Rows swapped in pairs by one turn or mirror: which row each one swaps with
The rows were stretched afterwards, more along some directions than others.
Rera: [ 18  -6 -28  -4  -1 -21  -7  16  18  44  12   4 -15 -15   5  10   4  23
 -29  -9   9 -21]
kenop: [ 29 -19  36   2  -1  20  14  23  15 -15   7 -33   0  -1 -19 -30   8 -20
   7  -7 -28  11]
Genu: [ 29   3 -46   9   1  10  -8  43  -6  55   3  37 -42  22  -2  20 -43   0
  12   8  31 -39]
nefi: [-25  14  10   8 -29  -6 -35  11  15 -11  24 -57  -6   4 -13  40 -20  13
  -9 -35  -5 -25]
Vapa: [-38 -15   9 -12 -48 -55 -11 -17  12 -32   9   4 -22 -19   0   7  18  33
  30 -42  39 -23]
zopo: [-28 -26  43   3 -12 -15  -3   4 -47 -32  14  30 -17  11   2   2 -30 -20
  44 -24  66   5]
Dus: [-11 -11 -16   2 -36 -36  24   9  13  29 -26  38  17 -31  -2  31   1  25
  13 -15  36  12]
Nit: [-28  -7 -23 -13 -18 -42  36  -5 -44 -31  -8  69 -21   3 -11   9 -23  -1
  21  -7  77 -15]
Tele: [-21 -34  23   1  43  17  28  14   7 -72  53  45  31  24 -14  14  57 -50
  24  44  39  21]
pizo: [-33 -52  52   3 -14 -37  12   8  -8 -63  20  17  24 -12   0 -16  50 -21
  35  -2  35  30]
gopet: [ 11  -5 -22  -1  12 -13 -13  26  11  41  13   4 -23 -28   1  -7 -12  21
 -20 -25   9 -38]
duva: [-50 -20  29 -26  16 -23 -10 -15 -46 -42  30  34 -16 -17  -3 -68 -12  15
  28 -51  59  -4]
busi: [ 45 -32  34   2 -11  30  10  37  28   2   1 -27  -5  -6 -24 -55   0 -17
   6 -18 -14   1]
kugo: [-18 -18  47 -10 -26 -35  -8 -13 -49  -4  -3   4 -23   3   8 -19 -36   9
  46 -45  49   3]
dazur: [-17 -21   0  -2   5 -21  21  -5  20   7 -12  58  26 -19   7  22  41  10
   9  19  31  18]
muz: [-31  -2 -39   8   3  -7  23 -12  -2  -2  -5  37 -20   7   8  47 -30  20
  13  -2  50   5]
vus: [ 18 -18 -14  11  -4  22  19   2   1   2 -20  76  -8  41   1  -7  15 -14
  38  44  38 -19]
kupak: [-49  31   7 -37   5 -30 -16 -33 -56 -15  -4  37  16   7  -1  28   5  35
   5  10  21  14]
dobu: [-20 -18  22 -23  30   6   6 -23 -24 -48 -13  35  21  10   3 -40  25 -21
  24  17  26  34]
Bes: [-27   6  38   5   3 -13  -4 -20  14  -2  40 -59  -7 -15 -17  37   6  -9
  -1 -30 -31  -8]
Muvi: [ 18 -15 -44  -2 -24 -20 -14  44  -3  55   7  42 -56   8 -16 -16 -46  19
  26 -28  46 -51]
vev: [ -4 -14 -34   6 -18 -29  42  21  -8 -26  25  45 -13  13 -33  21  -6 -15
  -3  17  56 -15]
liba: [-39  25  49   2   6 -20 -21 -31   2  -8  33 -58 -13 -24  -5  34  -9   6
   4 -53 -25 -12]
daraf: [-13 -35  28   2  11   0  27  14 -25 -56  38  50  -6  33 -12   9   7 -43
  45  19  71  15]
Vatap: [ 28  -9 -43   5 -18 -11 -16  44  -6  61   7  35 -50  17 -14  -1 -48  13
  20 -18  36 -44]
taf: [-48  -1  48   2  11 -19 -17 -28  -8 -36 -23   1  -6 -32  21   0 -11  -2
  19 -54  44  -2]
dodov: [ 29 -14 -46  12 -13   1  -6  48   0  51   6  38 -43  21 -14   0 -41   1
  24  -3  34 -41]
Geg: [-41 -13  12 -15 -47 -76 -19 -13  -9 -37   8  11 -35 -25  -9 -14   9  39
  44 -54  53 -31]
fikip: [  2 -29 -37  -8 -27 -25 -23  33  -8  43   0  44 -46  -6 -10 -30 -36  21
  35 -43  46 -52]
Bil: [-25  25  32  -7  13   1 -23 -15  11   3  59 -62 -13   0 -23  33  13  -1
  -8 -26 -42 -23]
rur: [-61 -14  49 -29   0 -43 -29 -40 -40 -66  20   2 -10  -9  25 -32  21  28
  41 -31  36   3]
kem: [-18  -7 -34   6 -19 -23  35 -14  11  -1   0  42 -26   1   5  42  -9  26
  15  -2  58   1]
nezoz: [-26  27  34 -22  -3 -24  -8 -11 -28 -37 -14   5  28 -11   2  22  27  12
  -2  15  10  22]
giga: [-32  44   4 -16  41  14  -1  -4 -33 -49  34  18 -12  23   8  -3   2  -2
  28  -8  33   7]
Ter: [-22  32  19 -20   5  -4 -11 -37  -9  20  42 -16 -15  21 -20  30   4  16
  -7  -9 -29   1]
fil: [-31  19  26 -13   7 -18  -9 -27  -7   9  56 -46   2   4 -23  44  13   6
   4  -8 -38  -7]
kozo: [  6 -15 -32  10 -20 -25  41  31  15 -11  33  30  -7   2 -31  24   6 -10
 -19  11  41 -23]
guro: [-31  44  24   7   4  18 -54  -3   0   7   8 -40 -26   0   1  41 -40   8
 -12 -39  -8 -40]
kek: [ 22 -27  31  -3   9  29   6  21   5  -3  26 -15 -26  -3 -32 -80 -17 -13
  15 -38 -14 -18]
Denu: [-20  55  -8  -8  26   2  18   8 -29 -21  18  22 -10   5  -5  13 -16   6
  16 -22  34  13]
nat: [ -9   7   0   1  -3 -31  14  18 -16 -26  25  25   8  12  14  48  14 -10
  -1  19  52 -11]
fud: [-59  42  10  -8  36   1 -22 -43 -37 -17 -37  37 -35 -14  21  26 -40  11
  25 -33  39 -26]
savo: [-14   4 -25  -2 -12 -33  42  14 -29 -21  12  53 -24   8 -26  11 -23  -5
  12   2  65 -25]
ruli: [ -8  -5 -29   3 -12 -29  45  16 -17 -24  28  47 -11   9 -28  18  -8 -12
   2  15  54 -17]
gasut: [-45  47  21 -20  38  -7  -9 -31 -44 -52  40   6 -10  16   9  11   5  12
  34 -15  27   5]
rup: [-64  34  14 -13  32 -18 -14 -50 -46 -29 -33  55 -36  -8  19   9 -37   7
  41 -29  52 -25]
kug: [-20  48  -5  -1  34  21  26   0 -15 -27  19  22 -18  12   7  23  -9 -12
  20  -8  31   8]
munef: [-36 -29  30 -19  16   3   0 -19 -24 -40  24  45 -14   1  -9 -66  -3  -9
  23 -32  59   4]
lero: [-18 -28   3   2  23   4  14 -13   1 -40 -23  63  -2 -11  -4   6  22 -40
   6  24  43  24]
Tol: [  8 -37  25   8 -12   7  16   4  13 -44  12  36  15  29   0 -19  61 -39
  40  41  12   8]
fura: [-13  51  -3   9  18  19  24   9 -15  -4  14  19  -7   0  -9  37 -13 -11
  21  -3  25   8]
kubed: [ -1 -39   8 -19  -5   2   6  -7 -17  -3  13  26 -23   1 -16 -79 -21   9
  24 -38  32  -6]
mep: [-12 -23  53  -1 -22 -11  -5  -7 -45  -6  -6  10 -36   6   9 -30 -38  -5
  49 -37  45   7]
bedus: [-17 -41  -7   9 -35 -24   1   6  19 -17 -29  54 -23 -30  -5  24  -8 -12
 -10  -5  61   3]
sov: [-23 -39  38   0  38  15  30   8 -12 -66  41  61  16  25  -7   6  37 -45
  25  40  54  23]
Kig: [-15  21   3  10  15 -12   7  20 -15 -20  25  18  15   2  20  55  16 -18
  -9  24  37 -11]

Bil swaps with kug
bedus swaps with vus
Rera swaps with Kig
kugo swaps with duva
Muvi swaps with savo
ruli swaps with Vatap
Dus swaps with kupak

Rows swapped in pairs by one turn or mirror: which row each one swaps with
The rows were stretched afterwards, more along some directions than others.
migol: [-28 -20  -1 -30 -24 -30   4  -5  47   9 -24  16 -63  50 -17 -22]
Vire: [ 30  -1 -53  14 -17  22  23  11 -26   2  -8   8  28  12 -25   7]
zib: [ 62  16   7 -24  13 -30  11  22  35 -15  50   6 -59  84 -15  15]
poso: [ 19  16  98   6  11  71  60  14  22 -47  48 -25 -18   2   5 -44]
Nuzok: [-35 -12  -2 -37 -35 -34   8   0  37   1 -44  18 -56  56 -19 -27]
pibe: [ 59  10  15 -20   7 -22  19  18  34  -8  43  12 -68  67  -6   6]
nukod: [-23  33  34 -40 -18 -12  72  27  34 -56 -32 -44 -20  -6  -1 -64]
narut: [-30 -19   7 -22 -29 -48   1  -6  46  20 -22  23 -56  42 -16 -29]
tuzes: [ 33  38  12  19  11  80  83  30 -17 -79  34 -46  27  25  14 -14]
zefit: [-17  34  41 -36  -2  -7  72  30  47 -57 -13 -52 -16 -19   2 -59]
gotu: [ 41   3 -18  12  -7  30  40  13   6 -40   3  16 -26  97  11  22]
tez: [-12  32  47 -29  -2 -24  73  26  49 -41 -23 -35 -14 -20  -4 -61]
Dad: [ 10  -3  41  18 -36  24  42  10  14 -60 -71  20  28  29  43 -23]
gimel: [ 20  28 109  30   9  61  70  -2  21 -33  36 -19 -25 -21  -7 -58]
mef: [  5  -9  30  24 -37  27  39   9  10 -53 -76  29  40  21  41 -15]
losug: [ 42   1 -28   8   0  22  25  12   1 -42   6  18 -17  90  17  30]
Zamak: [ 30  21 101   2  23  76  73  15  35 -57  48 -30 -14  12 -16 -42]
Dumi: [-11  37  52 -21 -17  -2  90  23  37 -57 -27 -48 -13 -13   6 -64]
Pel: [ 26  -3 -49  21 -15  23  21  12 -25  -5 -18  13  30   7 -25   2]
kofo: [  5   0  43  24 -36  11  41  18  11 -58 -77  21  39  13  46 -20]
neke: [ 69  16  27  -7  12 -36  18  -4  21   0  36  27 -59  64 -16   4]
Zitup: [ 52  22  18  -5   4 -45   9   9  25   5  30  15 -66  51  -7   1]
Kotol: [-21 -16 -17 -24 -34 -35   7  -6  27  24 -29  17 -58  62 -26 -13]
gugiz: [ 34   1 -52  12 -12  21  24  10 -28   0 -17   9  23  15 -31  -3]
funa: [ 28  -4 -46  20 -19  21  26  11 -28  -6 -23  13  35   7 -19   2]
nid: [ 33  39  94  15  15  61  83  18  13 -59  30 -36 -23  21   7 -49]
mumo: [-17 -19  -6 -35 -15 -32   8 -14  56   5 -21  23 -56  62 -21 -27]
Momam: [  5   1  36  26 -32  25  42  15  12 -58 -77  24  42  17  39 -17]
fede: [ 69   7   5 -25  17  -6  13  -2  11 -13  42   8 -67  76  -8   6]
Lik: [-20  33  30 -35 -17  -3  75  28  36 -57 -15 -52 -15 -12   3 -59]
dil: [ 42  13  95   1  16  75  70  -9  15 -60  46 -27 -33  16  11 -49]
mufa: [-32 -15   1 -35 -35 -23  11  -2  46   7 -42  19 -60  59 -20 -17]
Dop: [ 27  -6 -44  24 -18  17  23  11 -27   5 -21  16  25   5 -28   0]
Moson: [  6  -7  45  25 -41  32  49   6  20 -51 -69  26  29  24  40 -19]
Siza: [ 46   1 -20   8   3  37  29   7   5 -49  24  12 -23  94  17  27]
tona: [-25 -11  -4 -18 -25 -42   3  -7  37  19 -25  34 -46  53 -30 -19]
Kinuk: [-27  42  47 -16 -19  -8  76  24  53 -34   4 -35 -12 -19 -10 -53]
kir: [ 61  21   1  -3   6 -20  27  15  10  -5  47  -1 -74  81 -13  -1]
milup: [ 32  26  24  23  18  93  81  20 -14 -82  31 -39  29  11  14 -18]
zugi: [-32   1  15 -15 -35 -33  23  -2  63  26 -17  31 -56  49 -35 -15]
dob: [ 37  20 106  23  14  53  63 -11  11 -36  48  -8 -17   0 -10 -47]
Voz: [-10  32  31 -39   7  -5  71  16  51 -54 -14 -41  -6  -4  -2 -63]
Bem: [ 40  32  15  14  26  95  79  20 -12 -81  40 -38  26  27  11  -8]
rud: [-12  40  49 -19  -7 -14  79  22  43 -56 -17 -35  -3 -16   1 -62]

mef swaps with funa
nukod swaps with Nuzok
milup swaps with losug
Pel swaps with Momam

Rows swapped in pairs by one turn or mirror: which row each one swaps with
The rows were stretched afterwards, more along some directions than others.
sileb: [ 49  28   5 -33  30 -36  19 -57 -23  32  57  34  51  16 -90 -48   4  -4
  18  80 -60  52  24]
dip: [-56 -30 -27  26 -11 -20  12   7   6 -12  14  42  46 -12  45  -5 -32   9
 -17   3   7  19   7]
nem: [-50 -25 -39  -3  -3 -33  35  26  -9  -1   7  31  49 -18  20 -19 -25   8
  -5  10  -2  13  18]
zavad: [ 49  16  23   9   0 -40  10 -92 -25  22  54  53  49  18 -74 -26 -45   5
  28  54 -86  75  13]
laref: [  7  37   3  37 -25 -44 -12 -29 -55   9  -2  57  26  15  10  31  -7 -12
  -5   9 -43 -23  -7]
toki: [ 22  30 -12  13 -19 -58  10 -25 -29   2   3  61  20  10  13   3 -20  -4
   2   3 -48 -22   5]
geted: [-14  57  74  31 -63 -57 -10   2  -2 -37  10  81  38  20  25 -14  -7  28
  27 -31 -19  31  -5]
zuba: [  8  43  -2  21 -16 -71   6 -43 -54   5  15  64  30  10   8   5 -20  -5
  -8  31 -56 -13 -10]
ruzu: [  68   16   14    7   27  -40   13  -77  -21   21   68    7   38   38
 -115  -33    4   -8   15   73  -70   61   24]
Tuzi: [ 28  44  -8  12  -9 -58   5 -25 -70  17   3  52  32  25 -13  29 -14  -8
   2  27 -56 -10  -2]
Vudab: [  5  43  92  43 -55 -31 -17  -4   2 -36   1  74  52  14  17  -1 -19  30
  17 -25 -21  65 -20]
tibo: [ 32  32  -2  42 -16 -48  -9 -39 -47  -9  -2  50  25  13  13  30 -15 -15
  -8  19 -52  -5 -22]
suvin: [ 89  30  55   9   0 -71  28 -80  -3  -9   0  43  42 -24 -77   1 -19 -39
 -21 -36 -40  25 -21]
gof: [-38 -31 -50  18   9 -16  20  20  -2 -19   4  22  45  -7  29  -4 -26  -4
  -8  17   6  16   4]
seso: [120  36  45  27   6 -45   7 -71 -20  -9 -25  38  34 -37 -84  32  -8 -49
  -4 -33 -61  23 -46]
rizuk: [ 39  -3  20   0  16 -27  17 -89 -20  29  61   9  43  33 -95 -34 -14  -8
   4  63 -67  47  31]
saku: [  0  -7 -58 -11  -6 -43  25 -14 -11 -25  62  25  45 -19 -12 -78  -4   6
  47  83 -61  78  16]
mikuz: [-10  13 -10  12 -30 -40  27 -33  -3  -2  40  51  39 -58 -21 -60  -7   0
  31  36 -60  55  14]
busu: [  3  11 -23 -28  -4 -32  38 -14 -18  -3  30  34  33 -38 -26 -76 -23  18
  46  70 -62  64  19]
Dosim: [-33  52  83  49 -62 -38 -22 -21  -9 -33  27  78  46  21  38 -11 -36  30
   4 -32 -12  34  -6]
guzez: [  9  38   4  25 -17 -58   9 -34 -54   7   9  65  36  14   9   3  -9   3
  -3   7 -40 -17 -14]
ribuz: [-52 -20 -38  21 -12 -31  14  19 -10  -6  18  23  41  25  32  -1 -37  12
  -2   6  -4  25  22]
mif: [-54 -29 -42  -3   0 -40  43   8  -2  -8  31  42  59 -14  33 -36 -35   9
 -15  24   4  19  16]
Viru: [ 42  27  11 -15  14 -49  21 -59 -51  56  66  55  72   4 -96 -32  -6 -10
  15  69 -71  66  17]
Bubor: [100  22  50  47   5 -45   4 -74 -29 -11 -14  54  41 -24 -70  39 -26 -39
 -17 -19 -58  51 -57]
rinu: [ 84  16  11  17  20 -54   5 -91 -36  10  62  25  44  39 -96 -30 -32 -16
  17  76 -88  64   0]
mun: [-26  18 -43 -31 -12 -52  32  -9  -3   5  49  46  42 -39 -13 -76   6  11
  48  53 -49  47  23]
Zini: [  0  61  89  41 -68 -51 -14  -5  -1 -37   6  87  45  15  15  -5 -18  23
  23 -39 -26  40 -17]
suron: [-59 -19 -39  15   4 -34  22   2 -11   3  28  30  50   0  33  -7 -42   0
 -22  24   3  12  18]
beb: [113   8  37  42  14 -35  13 -75 -20 -37  -4  26  39 -10 -71  20 -38 -34
  -6  -9 -45  52 -58]
keb: [-32 -33 -44  20   2  -8  10   5  15 -14  19   3  32  -3  14  -2 -30   0
 -17  34  -4  22   3]
gukem: [-33  -2 -35  -9 -20 -46  27 -17  -3 -13  63  32  33 -20   3 -77 -22   8
  38  67 -43  69  18]
susom: [-23  40  87  22 -67 -30  -8   1  27 -31  14  55  29  22  17 -10 -14  36
  27 -24 -26  54  19]
malo: [  54   -3   32    8    9  -21   31  -66  -25   20   68   26   65   34
 -104  -31  -11   17   26   67  -66   97   15]
kogu: [-29  11  -8  15 -20 -29   2 -24 -27  -4  59  37  42 -17  -8 -63   1   3
  32  59 -44  60   9]
sogid: [ 52  -7   2  10  10 -33   8 -85 -30  33  64  10  32  17 -94 -11 -12 -10
  14  82 -90  66  24]
zoref: [-18  48 102  42 -70 -45 -18 -23   8 -34  23  76  38  10  34 -23 -24  21
  24 -18 -23  49  -5]
nefan: [ -6   7  -7 -20 -10 -47  31 -25 -11   7  56  31  46 -35 -16 -75   5  -7
  41  69 -52  61  13]
Paf: [-25   9 -49  15  -7 -37  20 -25 -30  -9  70  41  53 -30   6 -55   6  -6
  41  69 -38  51   0]
povar: [ 96  26  46   8   7 -37  16 -50 -11 -18 -32  23  26 -21 -67  23 -32 -40
 -11 -20 -40  24 -34]
Vazer: [ 34  29 -11  37  -1 -49  -9 -32 -65  12   0  31  21  32 -10  40 -15 -14
   0  13 -48 -16 -13]
pir: [-54  -7 -37  15  -5 -56  12  11  20 -13  11  33  24  -4  35 -13 -31   0
  -7  17 -23  15  14]
Gupu: [  6  28 -28 -22  -5 -51  18 -35 -41   9  50  34  41 -46 -31 -63  -6 -13
  27  65 -60  42  11]
laba: [ 74  -8  -8  29  32  -7  11 -79 -47   9  61  12  54  31 -94 -10 -28 -19
  16  81 -65  86  -2]
varol: [ 96  16  54  43  11 -28  20 -70 -30 -13  -3  27  48  -7 -70  32 -16 -36
 -17 -15 -34  43 -55]
Laz: [ 92  29  59  27 -13 -24   4 -63 -30  -2 -33  48  35 -37 -50  44 -34 -34
 -16 -32 -41  33 -39]
tum: [ 90  20  34  17   3 -49  16 -59 -12 -17 -27  18  24 -14 -68  27 -37 -47
 -18 -21 -48  24 -20]
Sime: [  62   14   17  -10   11  -42   22  -78  -20   41   51   14   38   18
 -104  -23   -8  -10   18   64  -85   43   35]
lovi: [102  27  54  28   0 -45  11 -86 -13 -21 -15  50  40 -18 -64  14 -45 -40
  -4 -17 -54  56 -45]
kosan: [-16  50  89  39 -72 -54 -18 -23   1 -40  34  62  35  33  21 -18 -24  22
  12 -13 -31  50  -2]
rodeg: [-13  21 -35  -4 -21 -53  23 -29  -4 -11  58  34  30 -28 -25 -77  -3   0
  32  47 -52  55  28]
zize: [ 43  31 -18  39 -13 -35 -10 -30 -43 -12  11  54  35  13  -3  14  -5  -2
   4  18 -42  -7 -36]
Popi: [-20  35  69  29 -63 -34  -9   3   6 -50  16  63  33  16  48 -24 -37  30
  17  -8 -23  53   7]
Fifi: [-14  66  96  32 -74 -74  -3 -27  19 -47  23  70  25  21  24 -27 -20  32
  20 -27 -36  40  10]

mun swaps with Sime
dip swaps with tibo
Vudab swaps with Laz
suron swaps with guzez
zuba swaps with mif
keb swaps with zize
zavad swaps with nefan

